Rows swapped in pairs by one turn or mirror: which row each one swaps with:
The rows were stretched afterwards, more along some directions than others.
Z837: [-4.6, 2.9, -1.0, 1.9, -18.5, -3.6, -3.3, -2.4, -4.5, 6.5, 7.9, -10.3, 31.4, 0.6, -13.3, -2.4, -4.4]
Z488: [14.8, 1.7, -6.7, -4.2, 30.0, -18.9, -23.6, 13.8, -11.6, 29.0, -27.9, 17.8, 10.7, -20.8, -24.7, 15.9, -1.2]
Z209: [-2.8, -1.6, -2.6, 9.6, 1.7, -9.7, -34.6, 6.5, -6.4, 11.1, -12.7, 1.4, 7.5, -21.9, 5.1, 5.0, 2.0]
Z309: [17.2, 3.7, -12.4, -15.1, 12.1, -6.0, -7.5, 1.2, -13.9, 14.7, -23.0, 19.9, 19.2, -41.7, -36.4, 5.4, -14.9]
Z700: [6.6, 12.9, -26.8, -23.5, 10.6, -21.2, -27.6, 16.1, -17.3, 39.1, -17.2, 0.2, 19.6, -36.2, -22.2, 25.9, -18.4]
Z948: [13.7, 4.2, -25.0, 6.8, 23.2, -11.6, -15.6, 10.7, -4.4, 13.4, -11.6, 5.2, -0.6, -38.0, -15.0, 9.6, -18.5]
Z999: [16.2, 5.2, 18.7, -1.3, -8.4, -3.8, -4.6, -9.8, -17.9, 5.0, -22.5, 5.4, -0.6, -30.2, -7.3, 29.7, 0.2]
Z244: [-1.1, 11.6, -10.7, -14.3, -10.9, -7.7, -34.2, 2.0, -19.3, 13.0, -17.5, 7.7, 19.9, -12.7, -7.4, 17.8, -3.0]
Z763: [1.2, 11.3, 21.0, 1.0, -16.3, -3.0, -1.3, -0.1, -20.6, -8.1, -9.3, 7.7, 15.6, 17.4, 3.8, 12.9, 15.2]
Z776: [10.4, -1.4, 6.8, 12.5, 8.8, -12.4, 2.0, 7.4, -6.0, 12.4, -12.8, 0.7, 16.5, 12.7, -6.3, 11.3, 6.3]
Z865: [13.6, 0.6, -6.0, 6.5, 29.2, -14.5, -21.0, 2.3, -14.7, 14.2, -31.3, 18.0, 8.2, -30.2, -11.4, 15.8, 1.2]
Z70: [7.6, 6.5, 8.9, 4.0, -21.4, -7.1, -25.0, 0.5, -14.8, 3.3, -23.8, -4.3, -10.0, -31.7, 8.1, 34.7, -6.9]
Z253: [11.2, 5.3, -27.9, -13.7, 13.3, -20.6, -23.7, 12.3, -9.4, 38.2, -14.9, -0.2, 18.6, -34.6, -25.6, 17.2, -20.2]
Z659: [9.2, 6.0, -15.7, 4.8, 10.4, -15.9, -11.2, 12.5, -5.0, 12.4, -10.6, 0.6, 9.4, -32.6, -14.4, 19.4, -13.4]
Z862: [0.4, 1.4, 13.7, 4.2, -33.7, -2.4, -23.0, -6.1, -20.7, -14.2, -28.7, 6.7, 8.9, -11.8, 14.6, 18.8, 3.6]
Z55: [1.4, 8.8, 7.0, 4.6, -13.0, -2.6, -3.2, 7.1, -9.6, 10.4, 3.8, -2.6, 5.1, 6.1, 9.9, 3.3, -9.9]
Z809: [-8.4, -4.6, -9.4, -0.4, -26.3, -4.3, -13.8, 4.6, -1.3, 0.1, -3.6, -14.8, 11.8, -0.9, 7.0, 5.9, -12.8]
Z693: [15.9, -0.2, -9.0, -5.2, -4.7, 14.5, 17.7, -11.0, -0.7, 3.6, 11.7, -6.4, -5.1, -21.2, -27.5, -9.2, -18.3]
Z304: [23.4, -2.3, -1.4, -6.7, 7.6, -5.6, -2.1, -9.2, -17.9, 6.9, -27.6, 15.5, 10.8, -35.5, -24.0, 14.6, -4.0]
Z188: [14.8, 1.2, -1.6, -9.8, -7.7, 17.9, 16.2, -14.9, -2.6, -7.9, 4.9, 0.8, -7.2, -1.7, -19.2, -5.2, -8.4]
Z995: [-2.8, 2.6, -2.7, 3.8, -30.6, -1.5, -26.9, 2.2, -8.0, -3.5, -10.9, -15.2, -10.0, -21.6, 14.7, 22.4, -9.4]
Z506: [16.1, 3.8, 1.9, -12.3, -9.5, 14.4, 13.9, -12.3, -8.9, -5.9, -0.6, 2.2, -8.5, -1.9, -17.5, 4.2, -8.2]
Z136: [4.5, 8.4, -0.4, -7.9, -9.7, 4.2, -17.3, -6.8, -12.5, -1.1, -14.9, 12.5, 2.1, 2.5, -5.9, 12.1, 4.0]
Z402: [3.4, -1.3, -21.7, -3.9, 8.5, 2.5, -4.5, 10.8, 13.3, 7.3, -1.2, -4.8, -4.1, -12.0, -12.7, -13.6, -25.6]
Z965: [1.6, -2.0, -14.5, 7.0, 13.5, -10.2, -38.4, 8.0, -5.3, 14.4, -17.8, 7.5, 0.4, -34.0, 1.7, 5.9, -9.0]
Z589: [-3.3, 1.7, -7.4, 11.3, -4.5, 7.1, -3.5, 3.6, 8.1, -9.5, 3.4, -5.7, -5.6, -7.7, 5.3, -15.3, -17.6]
Z872: [4.2, 2.7, 7.1, 14.6, -11.3, 10.4, 8.9, -15.4, -11.3, -16.1, 13.7, 5.1, 14.8, -0.4, -2.9, -12.9, 5.9]
Z667: [6.4, 5.3, 1.0, 6.1, -4.8, 6.1, 3.1, -8.9, -16.0, -2.6, 12.1, 8.5, 18.7, -0.8, -13.1, -10.0, 8.2]
Z4: [9.2, 4.2, 12.3, 2.2, -18.7, -6.1, -19.7, -0.6, -13.4, 2.4, -24.2, -4.4, -10.9, -26.0, 5.4, 33.4, -6.2]
Z100: [-3.1, -6.4, -6.4, -4.0, -27.0, -1.7, -10.5, -1.9, 0.7, -8.3, -10.9, -11.6, 4.0, 1.3, 13.3, 8.2, -10.9]
Z126: [12.0, 9.7, -13.0, 3.2, 2.1, -15.0, -10.2, 12.5, -9.8, 11.9, -12.6, -2.5, 4.6, -33.0, -8.9, 22.5, -16.1]
Z557: [-3.8, 6.8, -1.3, -6.4, -24.9, -2.4, 0.0, -2.6, -6.3, 1.9, 4.7, -13.8, 20.8, 4.3, 0.1, 3.0, -6.5]
Z385: [6.2, 2.7, 4.6, -6.1, -17.2, 9.1, -11.3, -10.3, -14.3, -8.4, -11.3, 10.3, 0.0, 3.5, -4.2, 11.3, 2.5]
Z221: [16.2, -0.1, 0.0, -7.6, -8.9, 17.4, 17.9, -13.8, -3.3, -5.4, 6.1, -0.4, -9.0, -5.2, -20.7, -3.8, -14.0]
Z315: [7.4, 4.3, 7.0, -0.5, -20.5, -5.8, -21.4, 0.6, -13.2, 0.6, -22.2, -7.7, -14.7, -27.6, 11.0, 36.2, -9.3]
Z922: [12.7, -6.3, -18.3, -3.5, 27.5, -11.4, -6.9, 6.6, 2.5, 17.9, -3.5, 0.1, 6.3, 0.6, -9.8, 5.7, -5.0]
Z163: [21.3, 1.1, -15.2, -10.0, 3.3, -11.5, 1.0, 1.9, -11.3, 25.1, -15.9, 2.9, 7.7, -40.1, -24.2, 16.1, -24.8]
Z375: [15.4, 0.7, -22.6, -13.0, 8.8, -12.0, 0.0, 7.2, -9.0, 29.8, -8.5, -2.4, 11.9, -37.2, -28.7, 11.8, -25.8]
Z953: [-0.6, 2.3, -21.6, -4.1, 8.2, 0.9, -9.2, 14.1, 10.0, 11.2, -1.3, 0.3, -0.5, -16.7, -14.2, -10.7, -26.4]
Z738: [7.8, 9.1, -10.3, -11.7, 12.5, -10.8, -12.1, 19.6, -12.8, 24.2, -20.9, 7.3, 3.3, 9.7, -2.1, 15.6, -6.2]
Z354: [13.7, 9.8, 17.5, 1.6, -5.9, -5.1, -5.2, -10.0, -15.6, 6.3, -20.2, 7.5, 4.5, -24.0, -9.6, 25.0, 4.5]
Z797: [1.0, 4.0, 6.3, 3.0, -20.5, -16.0, -30.4, 2.7, -19.9, -5.2, -33.3, 7.9, 22.2, -31.8, 1.8, 29.4, 2.0]
Z921: [11.5, 9.5, 8.8, -3.8, -4.6, -8.6, -3.0, -10.5, -17.4, 12.3, -10.5, 2.2, 27.0, -26.9, -20.6, 17.1, 1.2]
Z781: [-3.1, 6.2, 12.1, 16.1, -13.8, 4.6, -10.5, -6.5, -17.9, -14.9, -10.8, 13.7, 13.2, 9.5, 9.0, -2.1, 9.1]

Z872 pairs with Z965
Z309 pairs with Z797
Z221 pairs with Z315
Z922 pairs with Z55
Z700 pairs with Z837
Z209 pairs with Z667
Z70 pairs with Z188
Z557 pairs with Z253
Z862 pairs with Z304

Rows swapped in pairs by one turn or mirror: which row each one swaps with:
The rows were stretched afterwards, more along some directions than others.
Z485: [22.5, -15.8, 32.8, 6.6, -6.1, -9.6, -11.0, -5.9, -18.8, 48.3, 17.9, 23.2, -29.7, 24.9, 15.5, 5.5]
Z851: [1.9, 23.4, 5.7, -2.4, -17.2, -12.5, 28.9, -11.5, -3.4, 30.9, 24.3, 23.7, 8.0, -21.0, 10.7, 8.0]
Z117: [21.6, 9.0, 19.6, -16.1, -12.8, -7.9, 3.6, -20.8, -22.5, 33.4, -4.0, 27.2, -1.0, -10.2, 6.9, 16.9]
Z769: [21.1, 10.1, 24.1, -18.5, -9.2, -10.2, 6.3, -20.7, -23.2, 38.8, -2.7, 27.6, -0.7, -13.1, 6.6, 16.7]
Z262: [-9.9, -15.6, 26.0, 38.1, -21.2, 6.2, -4.3, -7.8, -13.8, 3.1, 10.0, 20.8, -8.9, 19.6, 13.3, 0.8]
Z76: [18.3, 1.9, 10.4, 6.9, -30.2, -3.5, 9.0, -14.6, -16.3, 23.0, 30.8, 28.5, -15.0, -0.3, 19.8, -1.4]
Z114: [-8.1, -9.1, 32.9, 28.6, -6.0, -14.0, 20.3, -18.5, -2.3, -5.5, 15.8, 36.0, -0.6, 6.0, 18.9, 2.3]
Z541: [3.9, 6.4, 47.4, 31.6, -6.7, 17.3, 19.1, 4.3, 10.3, 19.9, 21.1, 17.3, -19.6, 19.0, 33.2, 4.3]
Z296: [-1.7, 17.8, 31.4, 0.6, 2.1, -9.0, 33.4, -25.1, 1.8, 36.0, 30.3, 39.3, 13.3, 0.3, 36.0, 16.3]
Z593: [-13.9, 22.6, 26.0, -1.1, -9.0, 0.5, 34.5, -13.4, -9.0, 2.1, 10.8, 26.6, 17.4, -24.7, 14.8, -1.7]
Z35: [15.5, 16.4, 19.9, -16.7, -10.9, 1.0, 5.1, -0.5, -9.0, 47.8, 7.3, 18.9, -18.5, -17.3, 18.6, 11.3]
Z644: [3.8, 4.8, 3.9, 5.6, -23.6, 6.1, -3.3, -4.8, -7.3, 13.8, 4.9, 9.7, -13.1, -18.9, 8.1, -0.8]
Z583: [4.0, 12.6, 46.8, 28.5, -10.2, 25.0, 10.3, -0.5, 7.5, 18.4, 15.4, 17.0, -16.4, 21.0, 27.8, -0.6]
Z846: [22.0, -12.3, 23.7, 1.9, -23.6, 2.0, -9.6, -8.2, 6.4, 42.9, 20.2, 9.8, -26.1, 16.0, 12.1, -0.8]
Z734: [14.3, 16.6, 12.6, -14.2, -14.2, 1.9, 2.2, -3.2, -11.6, 40.5, 6.7, 15.4, -14.5, -20.4, 14.9, 12.8]
Z106: [27.7, 12.8, 18.5, 3.1, -33.0, 1.6, -2.3, -6.5, -1.3, 47.8, 10.9, 23.6, -21.9, -6.4, 15.5, 18.3]
Z810: [-14.5, -6.5, 6.4, 16.9, -13.6, -0.7, 19.2, -19.1, 4.6, 5.8, 20.7, 10.8, 14.1, 4.9, 10.5, -3.1]
Z513: [18.7, -9.7, 37.8, -6.5, -0.1, -32.9, 1.3, -17.1, -10.7, 40.4, 19.5, 34.0, -17.1, 13.2, 6.3, 7.0]
Z601: [12.4, 12.6, 21.6, -16.0, -1.8, -19.2, 10.6, -20.5, 7.5, 28.6, 3.1, 27.9, -4.2, -23.9, 11.6, 15.2]
Z736: [-1.0, 11.9, 4.0, -20.9, -9.8, -17.6, 27.1, -20.1, -6.5, 36.7, 33.5, 36.4, -2.5, -2.6, 8.3, -4.7]
Z762: [-10.4, 19.3, 26.6, 1.6, -13.0, -0.9, 31.0, -15.4, -11.2, -0.5, 7.1, 27.7, 14.1, -27.2, 12.1, -0.4]
Z353: [20.6, -9.5, 24.0, 19.6, -27.0, 2.5, -8.6, 3.2, -10.2, 23.5, 0.1, 9.0, -19.4, -0.4, 9.7, 16.2]
Z698: [11.9, -8.4, 30.3, -6.4, 2.1, -33.7, 11.4, -11.6, -15.3, 39.3, 13.6, 24.9, -5.0, 4.3, 4.1, 14.1]
Z52: [-1.0, 12.8, 42.8, 27.7, -12.1, 26.0, 12.8, 1.3, 5.2, 17.9, 19.3, 22.0, -20.8, 21.6, 28.4, -3.0]
Z426: [-0.5, 4.9, 10.7, -3.5, -7.2, -5.3, 33.4, -23.2, 0.5, 21.4, 20.8, 12.3, 22.4, -2.6, 10.1, 3.6]
Z205: [11.1, -10.2, 21.3, 11.5, -23.7, 16.6, -0.7, -9.7, 3.6, 34.6, 20.2, 2.7, -10.4, 22.0, 19.4, 4.0]
Z120: [1.3, 20.0, 11.1, -7.8, -10.1, -15.3, 25.7, -20.7, -0.8, 5.3, 2.6, 31.4, 8.1, -36.9, 12.9, 16.2]
Z439: [1.8, 15.5, 4.6, -6.1, -11.9, -17.1, 26.4, -20.7, -6.9, 3.5, 0.8, 32.6, 7.9, -34.9, 10.8, 14.0]
Z37: [6.0, 4.7, -2.9, -11.8, -15.3, -0.8, 16.2, -11.7, -7.2, 28.7, 26.5, 30.2, -12.9, 11.0, -14.3, -10.6]
Z429: [-4.7, 5.5, 11.8, 7.5, -27.5, 13.8, 9.6, -11.9, -0.6, 26.8, 20.8, 30.9, -13.6, 9.2, 19.3, -0.6]
Z586: [4.2, -19.1, 28.6, 32.4, -27.3, 3.1, -8.4, -0.3, -14.8, 12.4, 2.0, 15.6, -18.0, 13.5, 10.6, 9.3]
Z93: [7.8, 1.9, 22.1, 0.8, -0.7, -22.1, 19.4, -9.2, -8.2, 26.6, 8.3, 17.1, 7.9, -11.5, 7.5, 20.0]
Z657: [7.8, 7.3, 16.5, 11.1, -3.1, -8.0, 19.8, -21.8, -10.5, 11.7, 13.9, 31.4, -1.6, 13.0, 10.6, 7.2]
Z830: [6.7, 14.4, 47.4, 26.4, -8.3, 21.2, 13.0, 2.0, 9.8, 24.7, 20.2, 17.3, -18.8, 17.6, 33.2, -0.6]
Z215: [14.2, -3.6, 34.6, -4.5, 2.6, -23.2, 7.7, -19.5, -13.0, 36.7, 25.3, 38.7, -18.2, 19.6, 9.6, 4.1]
Z836: [-7.4, 10.8, 6.5, 22.6, -13.6, 9.9, 37.7, -12.2, 0.2, -14.9, 19.6, 29.1, 13.4, -11.8, 24.7, 5.7]
Z220: [23.8, 12.4, 20.7, -13.8, 2.4, 0.2, 19.3, -5.9, -5.1, 49.5, 24.8, 25.9, -9.0, 2.9, 25.3, 14.9]
Z87: [14.0, 4.3, 14.9, 19.9, -8.4, -5.1, 14.4, -21.2, -8.7, 8.1, 9.3, 24.3, 0.0, 10.8, 13.3, 9.0]
Z104: [-15.2, -6.3, 31.4, 40.0, -16.8, 13.8, 7.5, -11.0, -7.6, -4.4, 17.0, 30.1, -10.4, 22.3, 20.1, -2.4]
Z141: [-20.0, 10.4, 18.3, 20.5, -19.3, 32.2, 21.8, -4.0, 12.9, 10.5, 20.0, 29.4, -6.8, 17.1, 7.1, -8.0]
Z335: [17.4, -5.6, 14.8, 21.9, -7.9, -5.4, 12.2, -13.9, -12.2, 16.0, 11.3, 19.6, -9.1, 17.4, 13.4, 13.8]
Z424: [-7.9, -3.2, 11.1, 8.8, -13.5, -3.1, 28.8, -20.4, 5.3, 7.9, 28.2, 10.0, 15.5, 4.2, 13.2, -2.4]
Z993: [10.0, -2.9, 22.1, 13.7, -30.3, 23.3, 7.5, -6.3, 3.0, 24.1, 16.1, 3.2, -7.2, 9.3, 17.3, -2.2]
Z322: [9.2, 6.6, 18.3, 17.5, -5.8, -2.9, 17.3, -20.3, -8.5, 5.7, 10.8, 23.5, 2.0, 11.7, 10.2, 5.6]

Z353 pairs with Z93
Z513 pairs with Z262
Z810 pairs with Z846
Z322 pairs with Z583
Z993 pairs with Z426
Z104 pairs with Z215
Z37 pairs with Z141
Z35 pairs with Z439
Z87 pairs with Z830

